Rows are one point carried round by a steady rotation, each followed by how many steps it has turned.
The counts run from 0 to 667.
[-16.5  16.5  -3.1 -27.9 -12.2 -12.0   7.0   5.6   3.0 -21.5   3.6  20.9
  15.7 -25.9 -14.4  -8.6   1.4 -24.8   4.9  25.9  11.6 -41.1  18.9 -18.9
 -16.3  26.2  24.3 -14.7  -9.5   9.4   8.8  21.7 -24.3   8.4  -5.6 -19.0
 -17.5   9.2]
522
[ 11.6   2.9 -21.1 -42.1   3.3 -29.6  -6.5  -2.8  17.0  -1.3   0.4  36.5
 -11.3   9.5  23.2   4.8  33.8 -15.5   6.9  15.7 -18.4   8.1 -12.1  21.3
  -6.6  -0.5   4.9  37.9 -25.4  14.4   5.0 -16.5   4.1  11.0  -6.8  -0.6
  -9.1  -4.7]
331
[-13.9  -8.2   0.7   8.5   9.2  16.7   1.0   2.5  -1.2   0.4 -11.8  16.2
  40.0 -21.5   8.8  -5.1   4.3  -3.0  -9.5 -26.7  24.7  33.0  18.9 -24.7
 -13.3  40.7   1.9   2.9  34.7 -12.0   3.9 -12.4  -0.5   3.5 -11.2  -8.1
   3.3  29.8]
588
[ -7.2 -29.9 -20.8   6.0  21.2 -10.5 -16.7  16.6   3.9 -21.0   4.3  15.7
  11.2   1.6  -9.8  -4.8  11.5  19.1  10.9   9.5  25.0  17.7  -7.6   0.6
 -24.3   8.9  17.0 -15.5 -29.6 -14.4   4.0   9.2  34.0  10.9 -18.0 -10.2
  -0.1 -47.1]
497
[ -4.6  -9.6 -30.8   8.3  -2.3 -21.2  -6.8   9.8  29.0   3.5  28.7   4.1
  -7.9 -17.7 -20.4  -4.5  10.7 -22.5  17.7  -4.7   1.8   6.8  10.8 -49.1
  -7.4  28.5  15.2 -10.6   3.1 -17.2  22.8  26.0 -12.8  -6.3 -16.4   2.9
 -14.0  10.2]
112
[-10.5  22.7  -5.6  12.8  23.4 -24.0 -11.0  18.5  11.2 -10.4  -2.1  17.6
  27.4  36.2  16.4  -5.9  -6.1  -2.1  -8.8  16.8  -2.7  -7.2 -16.7  15.2
  -9.4  18.4 -12.7   3.8 -18.6  -8.6  30.9  -5.7  20.3 -22.7 -12.4 -31.6
  -7.2  -6.6]
184
[ -3.8 -13.3 -33.9  -6.8 -15.5 -18.3  -6.6   0.6  31.8   3.6  -7.5   8.8
 -45.2  24.7  23.4  26.3 -15.7 -23.3 -21.4  13.8  -6.1   6.8 -20.4  10.4
 -21.4 -14.4  11.7   6.2   3.5  -4.8  -4.3  22.7 -21.9 -15.4  -6.8   9.7
   1.5  -1.6]
302
[  6.0 -40.8 -41.2  15.0 -10.9  11.4   2.5  32.7   8.3 -19.4 -13.3   2.1
 -29.2  -3.4   2.6   9.1  -3.4  -7.2 -17.3   9.9  32.2  26.5  27.1   0.1
 -20.3   5.4  24.3  20.7  18.9  -0.8  -8.4  18.7   7.1   7.8  14.8 -10.5
   4.3 -21.0]
297
[-16.2 -15.9  12.5   1.2   1.2  34.0  -7.6  12.8 -13.4 -13.0 -17.1  12.9
  27.2 -27.3 -12.6  30.2   2.8  -2.8  -8.8  22.0  30.1 -19.5  22.1  15.7
  17.3  14.9  -4.9 -22.1  22.6 -10.5  15.6  -1.9   8.7  33.1 -21.4  -6.7
  -2.2   4.0]
47
[-22.2 -24.6 -15.9  -9.1   1.4  11.2  -5.3   2.0 -15.4  -9.8  -6.3  12.4
  -8.0  -8.5 -24.0  25.3  27.2  -4.7  -1.9  28.9  -7.9 -13.6 -22.5  18.0
   3.6   0.3  -7.3 -34.2  29.2 -14.6  -9.4 -13.1  -4.7   8.6  -2.3  32.7
  28.1  -0.9]
60
[ -7.5 -18.2  20.0  -0.6   9.0 -10.8 -11.0  21.3  23.0   2.4 -12.2  11.2
  19.9 -24.7  -8.9  21.1   9.8  24.1  13.4  -6.0  36.9   8.7   3.0  -9.8
  -1.8 -23.7  14.5 -27.8 -21.4  17.4   4.8   9.3  13.6  -4.4 -36.1 -13.6
   8.6 -15.0]
657
[-20.9   3.2  18.4 -10.6  -3.0  13.0 -27.3   3.1  18.1  23.5  12.0 -17.3
  25.5 -19.0  26.0  -6.0  -0.7 -31.5  -5.5   0.7  -3.6   3.8  -2.3   8.7
  -2.6 -10.8  -5.8 -41.1 -20.5 -21.6  15.2 -27.4  -8.9 -21.5   0.5  31.4
   4.8   5.4]
250
[-22.3  13.8  -2.3 -19.4 -10.6 -15.7  -2.5  -3.4  -6.1 -24.1  -6.1   6.0
  -6.5 -17.4  14.4 -18.5  21.0 -14.0  -5.4  15.1  -5.2  -0.5  34.2 -15.6
 -12.5  35.0  21.7 -26.3 -16.6  -0.4  10.4  14.8  -0.3   3.1  21.6 -40.0
 -14.4   3.7]
520
[-17.2  -1.4 -12.2   8.3  11.9  10.8   1.9  11.8  14.7   5.0  -1.1 -23.3
  12.1  32.6 -13.9 -11.1 -16.7  -2.1 -12.8  21.1  12.0  15.0  -8.5  31.7
 -16.5  -4.5 -31.7 -19.7 -16.4 -16.2  18.9 -52.0  18.2  -5.2   6.3  -0.3
   4.7  -5.1]
396
[ -6.8 -16.1 -15.0  22.7  14.8   9.9   8.9   3.5  -2.5  -7.0 -26.1  10.1
  27.3   2.4  10.0   3.7  -8.6   3.1 -10.3 -15.1  27.5  26.5  16.6   6.5
 -40.0  11.7   1.4  10.2  22.5  -7.7 -24.2 -26.7 -12.3   5.9 -27.1  17.5
   9.9  37.8]
577
[-43.4 -14.3  15.9  14.4   9.1  21.2  -5.1  14.7  -1.9   7.1 -25.0 -15.5
  36.0 -13.1  -8.5  -4.9  -8.4  -9.8   2.0 -13.9  42.5   2.9  16.9 -31.4
 -14.8   8.8   9.8 -23.6  21.4   9.6   4.4 -14.1  -3.2 -21.0  -9.6   7.4
   2.7   5.1]
417
[ -7.4  -5.6 -16.6   0.2  12.8  12.9  33.8  19.2  -0.7  -6.5 -10.1  11.4
  10.8  10.1 -24.8  -7.5 -19.7   4.9  -5.5  21.8  18.3   8.4  -2.8  -7.3
 -51.5 -12.4  -5.4  -2.4  20.9  -3.9 -13.3 -24.8 -26.6  -8.4 -18.2  18.3
   7.8  26.7]
404
[  0.4 -23.2   6.5 -41.5   9.1  -3.5 -11.1   9.8  16.8  -7.5  13.2  26.6
   6.6  -1.1   8.8  -3.2  20.9 -21.8   4.0   8.0  16.3 -10.6  -7.6  38.8
 -20.3  -7.0  14.6   7.9 -39.9  11.3 -12.0  14.5  16.6  18.3 -14.5   1.4
   8.6 -22.2]
500
[-22.8   1.8  -4.6   1.9   1.3   9.3 -26.9  -2.0  -2.8  12.5  29.8   1.5
   1.3  -7.5  30.6   0.1   7.6 -23.0 -24.6  -0.8  17.5  25.5   1.6  17.2
 -19.2 -25.5 -19.3 -52.1   0.0  -7.4  28.4 -16.7  12.2  -3.4   0.4  -1.6
  11.2  -5.4]
78
[ -1.7 -27.2  15.4  -5.2  11.7  -2.8   2.9  17.2  49.3  19.2  11.6 -11.0
  12.8   8.5   3.5  26.6 -16.3 -10.9  13.7 -39.8  20.3  16.6  18.4  10.4
   0.1  -5.0  -1.9 -11.2  14.1  10.0   5.0  22.3   6.7   3.1 -10.9 -22.8
  16.1  23.9]
276
[-10.4 -11.3 -36.6  22.3  15.2  -3.1  -2.9  10.2  -7.5  -4.1 -27.4  -5.3
  30.6   5.2  -7.5 -14.9  -6.9  20.5   1.1   6.7  -7.6  11.1  -8.6 -13.1
 -29.7  19.7   4.3  -0.2  20.9 -19.2 -12.0 -36.4 -22.9 -20.6   7.0  29.5
   5.0  22.1]
575
[ -0.6   6.8  19.4 -33.8 -18.2  -0.3 -11.8  19.8  26.2  25.5  -1.7  -6.0
   2.2 -17.3  -1.5  13.0  -4.9 -30.2 -21.5   8.1  -7.4 -18.3 -15.1  -6.1
  -5.8 -28.5   1.1   7.8  34.1 -16.1  14.3  12.0 -13.5 -23.7   5.0 -27.8
 -13.5   0.8]
623
[-26.4 -11.3   7.4   1.6  18.5 -35.0 -24.1  -0.7  38.6  27.3   0.2 -26.9
  10.7  18.9  -4.6  15.0  -9.2 -24.0  31.8 -34.2   4.6  -6.2   3.5 -10.7
 -15.2 -17.1   3.1 -16.7   1.4   9.7   3.2   9.2  -8.1  -8.8  -9.7  -1.4
  -4.6   8.8]
104
[ -0.9  10.6   7.3 -19.9 -13.1 -11.5  -9.1  10.2  -9.0 -13.5 -11.5  24.4
  33.2 -44.6  -3.3 -19.6  35.6  -3.7 -12.0  -4.1  13.5 -23.0  20.0  -1.3
  -4.1  24.7  18.6   2.3 -15.1  12.7 -11.8   4.0  -0.2   5.8   0.8 -30.4
   2.3   8.0]
349
[-10.2 -18.7 -18.8  15.8   7.3  -9.1   3.1  30.9   9.9   0.5  -8.5   4.4
 -11.6   4.4 -24.4   9.3   2.8   5.3 -24.6  -8.9  -9.2   8.0  -7.9 -26.0
 -26.3  -0.6  -1.2  -4.4  47.1 -39.8 -14.5  23.3  -1.7 -27.4 -18.0 -20.4
   0.2   6.7]
615
[-23.2   2.6 -12.0  -6.3 -16.8  28.4   4.9  -6.3 -21.9  -1.7   6.9  17.8
   4.5 -27.4 -23.2  10.1  27.3 -24.3 -12.7  22.6  17.5  -0.6   8.9   0.0
   1.8  16.6 -10.4 -15.7  12.9 -21.4  21.1 -20.5   7.2  34.7 -36.4   0.4
 -12.9   4.5]
219
[-20.4  18.0 -17.9 -18.0   4.5 -15.7   9.8   1.6 -17.4 -16.3 -19.4  13.2
  -3.9   9.6  -6.4  -0.8  17.0 -10.0  -0.3  24.5 -38.0 -19.5   8.1 -12.1
 -26.9  16.7  -3.1  10.8  43.2 -12.6  -2.6  -6.3 -20.5   0.6   2.1 -24.0
 -16.6  25.3]
202
[  7.0 -30.3   2.4 -31.5  -4.1 -19.1 -13.1  -5.3  22.8   5.8 -24.5   0.4
  -1.8  -4.6  26.9  33.6  -8.9  14.7   8.8 -16.4   7.8  32.6   4.3  20.4
 -15.0 -33.5  13.2  12.2  18.7   0.1  -1.0  -4.6  -4.0  17.7  10.6 -30.6
  -3.7  -7.5]
477
[-29.6   9.5   8.5 -27.9  -1.1  -1.6   0.9   5.8  10.0  18.5 -10.9 -18.2
  14.8   5.0   9.2 -18.2   2.8 -17.6   0.5   6.2 -14.5  -3.9  -8.5 -21.1
 -23.4  -2.9  -5.7 -16.5  22.0   2.0   5.2 -27.5 -24.2 -45.7  23.4  10.3
   7.1  24.7]
412
[ 16.2 -17.6 -11.3  -1.0 -29.6  19.4 -32.9  20.7  18.7   9.0  10.0  18.4
  -9.6 -32.5  22.2  29.2  -0.3 -40.1 -26.7   6.8  21.7   4.1   5.8  20.5
   7.2 -12.7   6.6  12.0   1.4 -14.2   5.1  14.8  -3.6  10.6 -23.2   5.7
  -1.9  -8.0]
460
[-17.2  14.9   5.5 -13.2  -3.3   1.6  -1.6   3.3  -4.2  -0.6 -14.7 -12.5
  32.8 -14.2 -41.8   3.6   7.5  -0.7  13.1  11.0  12.4 -14.8  11.4 -12.2
   4.5  -3.7 -18.0  -4.0  36.5  -5.6  28.6 -30.8   2.6  14.4  -0.4 -39.4
 -24.9   0.3]
215
[ -2.0 -15.9 -22.4  10.3  17.4  11.4 -11.3  28.8  -8.1  -7.8  23.4   8.3
  14.9 -18.1  -7.0 -17.2 -15.7  -8.8   9.0   8.9  31.1  22.6  25.2 -20.1
 -43.2 -24.4   5.3  -4.3  19.1  -4.9  20.2 -13.2  -2.5  16.7  -9.6   6.3
 -11.0 -14.5]
85
[ -1.0 -25.5  -8.3   7.4   5.6  27.0  -6.6  23.8  -1.6  -8.7  13.6   1.4
  19.5 -24.8  12.3   0.5   2.6 -20.4  12.4   6.6  22.7  35.1  39.0 -11.0
 -16.0  14.5  14.1 -12.5   7.0 -22.3  -5.2 -12.3   2.1  24.9 -14.0  32.7
  -1.5   5.1]
258
[  3.4  -9.1 -24.8 -14.7 -35.1  -5.5 -16.9  -8.3   6.7 -15.5 -17.2   5.9
  -1.8 -23.1   9.3  -3.2   1.1   3.8 -11.5  26.8   5.9   8.7 -15.3 -18.6
  10.0  47.8  28.9   0.4 -19.1 -16.0  19.2  -5.2 -10.2 -20.9  23.9   6.3
  -8.5 -24.7]
150
[-12.7  -5.5 -11.6 -12.5 -28.1   8.6  24.3 -19.9   0.9   1.3 -15.8  13.6
   0.2 -28.6 -32.3   8.1  27.7  -1.5 -11.3  -1.0  34.9 -11.8   7.1   7.6
  -3.5  26.7  -3.7 -23.7  -4.2  25.6  -5.4 -24.6 -12.3   2.4 -17.1  -2.9
  18.9  32.2]
550
[ -6.1   4.4  -2.8   4.3  16.7   5.9  -9.9  -3.5  26.3  17.1  26.0  15.1
  27.7  18.1  18.6   9.5  -7.8 -40.4  -1.6  -4.0  -3.9  12.9 -25.8  -6.7
   3.3  26.4 -10.5   1.6  17.8 -32.9  26.2  -1.0   2.2 -18.2 -34.8   9.5
  -5.9  26.1]
593
[ -8.3  -1.4  -2.6   1.9  -6.5  -4.4 -21.8  26.4  11.8  13.5 -14.1 -23.3
   0.3 -10.6 -14.9   7.5  -9.6   0.2 -15.3   9.9 -13.4  -3.3 -10.4 -30.0
  -5.4 -13.4   2.8  -7.4  30.0 -29.9  24.1   3.1  -2.4 -38.2  17.2 -37.2
 -24.1 -24.8]
625
[ 19.9 -11.5 -19.6 -13.2 -21.2 -37.6 -12.6  10.0  47.9  11.6 -13.9 -21.3
 -14.8   9.5  -7.8  10.1  -5.1 -11.9  -1.6   3.8 -11.8 -22.1 -10.5  22.5
  -4.6 -15.6   5.1  14.0 -16.4   3.7 -14.0   9.6 -22.2 -25.0  20.7   1.6
   4.2  12.5]
132
[ 12.4  -9.0 -17.0   1.4  13.0 -21.0  -4.5  47.3  14.7 -25.7   8.3  17.4
  17.5 -28.2  -0.1 -12.2   6.2  17.4  18.0  33.2  -1.0  20.0  25.9 -23.7
  -9.6 -13.6  10.1  -3.6 -14.0  -3.5  27.2   0.4   9.6   7.9  -6.4 -16.7
  -6.8 -13.2]
666
[-21.3  -1.7   4.2 -30.9   9.4 -30.3  -0.2   4.3  16.6 -12.9  -9.4  17.0
  -0.8   5.9  -3.3  -5.0  13.0 -14.6  -1.5   7.1   4.9 -44.6  -7.6  14.1
 -31.2   2.3  15.6 -22.7 -28.1  15.3 -29.2  28.3 -13.5  -6.0 -18.3  -2.9
  14.2   4.0]
512
[ -8.0 -14.5 -11.2 -10.7  16.5  -4.5  10.6   4.8  12.9  -2.0   2.4  21.8
   2.5  16.4 -15.2  32.6 -11.2   0.8   2.0  14.5  -1.0  -3.0 -15.0  23.8
 -18.9 -38.0 -23.3 -17.4  31.9 -10.2   6.5 -16.5 -13.5  16.7 -31.9   3.8
  13.5  28.0]
63
[ -5.3  -4.2  -1.9   3.1   6.5  13.0   7.7  37.2  -2.6  -8.9 -12.3  17.7
  19.3 -15.5   7.8 -22.7  40.0   4.9 -11.0  24.4  -7.6  26.8  19.7 -10.2
   1.6  26.5  -1.1  21.7 -14.0 -14.6  10.5 -22.2  37.0   0.5   4.5 -17.3
  -6.5 -10.5]
17
[-23.3 -27.8   8.9 -13.5  11.7 -21.0 -18.5   3.4  28.8  17.9 -35.0 -12.3
  -9.4  16.7   9.3  38.3   9.8  14.7  15.7  -3.9  -3.4  21.6  -5.5   7.8
  -0.4 -39.4  -3.8 -19.3  -9.4  -2.1 -11.3 -10.9  14.0 -11.1 -12.2  -5.4
  -1.2 -19.8]
647
